rotation steps, each row followed by its count of steps
The counts run from 0 to 605.
[114 158 112 156 134  87  99 153 127 161 179 163 177  97 161 162 103 115
 115 135 130 138 127 130 147 122 152  72 143 122 119  92 154 142] | 358
[123 125 166  71 162 170  86 103 150 100 154 135 140 159 138 117 141 155
 156 122  72  80 141  87 111 130 145 138 124 147 120 141 110 117] | 205
[ 96  89 113  81 129 171 149 181 179 116  90 130 114 162 137 125 114 160
 140 185 110 119 130 134 149 123 120 155 147 149 133 141 107 113] | 165
[126 153 157 111 116 132  98 126  93 107 120 174  90 145 192 123 118 176
 146 120 110  91 163  92  88 113 129 127 125 143 128 167 123 108] | 421
[107 138 152  85 177 107 107 126 161  87 156 133 117 147 163 102 105 174
 125 139 116 116 196 127 143 142 137  97 143 143 140 145 127 121] | 119
[ 93 104 109  69 149 154 131 125 147 164 143 175 126 170 129 119 118 141
 164 180 109 129 144 107 141 160 133 123 109 107 142 130 180 105] | 110
[102 149 110 156 102  87 112 128 118 146 172 156 161  78 132 161 134 110
 124 118 136 122 140 145 134 134 122  48 148 107 119  83 159 138] | 359
[138 130 112 154 148 163 103 162 152 130 109 117 199 146 136 160 152 121
 144 120 101 131 108 150 136  90 141 136 168 141  94  93  97 147] | 395
[135 119 130  76 145 164 128 138 172 121  87 114 181 155  99 132 157 142
 136 146 100 124 129 130 160 118 154 134 155 165 116 144  72 130] | 474
[121 150 115 105 124  86 115 137 129 179 131 168 109 105 153 149 117  87
  84 139 159 134 107 113 180 136  82 103 148 108 124 109 150 112] | 184
[134 120 133 130 133 112  85 115 108 131 132 155 157 164 151 120 151 119
 147 147 108  84 150  99  87  93 155 139 119 121  63 141 175 103] | 150
[119 171 111 163 106  74 126 159 121 150 107 141 161  98 155 164 124 120
  96 137 145 137 138 150 151  99 146  73 161 122 108 109 141 149] | 573
[152 122 141 159  99  81 118 134 129 151  73 107 165 143  76 136 153  78
 105 117 105 128 108 119 132 122 144 108 150 121  66 137 135 145] | 401
[138 166 132 146 108  91 107 157 137 143 150 125 143  86 125 142 122  79
  80 121 158 139  92 134 154 122 175  95 137 126 100  83 109 133] | 50
[148 157 103 129  92  94 117 149  94 166 116 175 122 112 158 132 134  64
 119 132 170 127  83 123 118 114 143 143 109 120 109 112 154  90] | 319
[123 116 138 186 103 131 114 130 116 144 139 133 106 119 108 112 137  88
 142  74  98 133 114 113 121 158  97 122 132  81 106  70 164 128] | 274
[127 117 159  86 109 162 141 106 165 126 102 125  68 124  67 122 148 147
 119 115 101 138 109  95 152 169 117 129 135 147 132 121  84 117] | 36
[124 112 119 122 185 125  78 116 162 159 138 129 203 139 110 154 150 109
 142 139  82 142 135 134 159 133 120  91 158 133 106 101 144 147] | 530
[116 107 118 188 105 150 130 161 130 136 102 130 141 137 111 140 155  84
 132  94 110 118  99 124 114 110  75 146 163  92  78  70 156 129] | 489
[112 138 136  98  95  85 121 157 135  87 114 149 106 120 161 107 104 139
 130 135 120  65 143 119  95 140 110  89 123 150 178 183 126 116] | 335
[137 142 134 156 104 125 137 140 102 166  96 144 166 154  85 104 114 112
 158  97  81 113 138  96 104 173 173  98 107  94 141 136 156 153] | 20
[145 149 140 112 110 115 135 146 150 114  82  96 166 112  99 142 169  90
  94  86 111 107 111 130 157 120  91 104 172 134 121 132  81 146] | 567
[111 108 120 111 110 175 129 178 128 135 106 156 115 175 162 125 103 158
 175 181 127 113 131 107 109 118 173 158 107 141 137 137 133 101] | 245
[160 188 134 159 126  81  98 117  84 165 131 157 153  95 138 128 130  91
 126  64 126 135 121 123 140 145 135  86 131 109 135 110 144 142] | 272
[150 147 141 144 116  69 107  91 131 109 117 111 125 102  92 112 168  89
 105  68 133 139 132 145 150 130  93  95 159 121  88  99 132 122] | 138
[111  96 140 183  92  96  95 135 138 163 116 131 155 138  82 142 134  96
 135 119  70 105 108  97 105 157 121  83 130 108  98 124 160 159] | 187
[140 135 137 106 164 192 131 151 157 117 105 106 116 161 132 103 129 150
 117 116 131 154 136 125 174 119 146 184 165 136  95  90  83 112] | 387
[119 124  94 105 132 142 136 153 102 116 133 174 121 158 186 107 133 109
 164 133 159 108 149 137 120 111 104 165 124 106 118  99 182  75] | 238
[145 123 117  79 156 126  74 105 146 117 118 140 100 137 156 119 133 153
 165 135 136 186 132 157 167 124 126 146 149 182 139 118  86 111] | 214
[160 191 155 160 103  86 103 141 103 119  86 137 131  97 155 148 128 114
  94  83 134 133 125 127 140  99 139 108 177 146 110 144  90 150] | 2
[112 101 103 136 145 113  79 120 133 177 108 168 123 138 140 159 126 134
 161 148 108 190 140 133 172 141  86 118 153 142 125 115 150 132] | 269
[109  83  95 151 144 102  83 134 144 114  79 127 138 151 140 133 139 132
 153 145 123 164 160 169 152 107  80 135 185 150  95 115 132 126] | 483
[113 131 120 103 171  78  90 141 137 152 178 165 163 134 163 125 102 100
 122 149 119 104 160 123 142 145 135  93 127 103 123 133 189 121] | 278
[112 118 144 147 137 170 123 182 132 119 126 131 158 173 151 100  88 158
 170 127  64  88 159 105  93 140 163 132 128 113 153 136 143 139] | 506
[139 106  98  97 102 130 165 127 135 163  96 143 155 142  71 106 175  57
 139 126 142 107  96 122 146 142 116 138 102  99 114 105 155  94] | 147
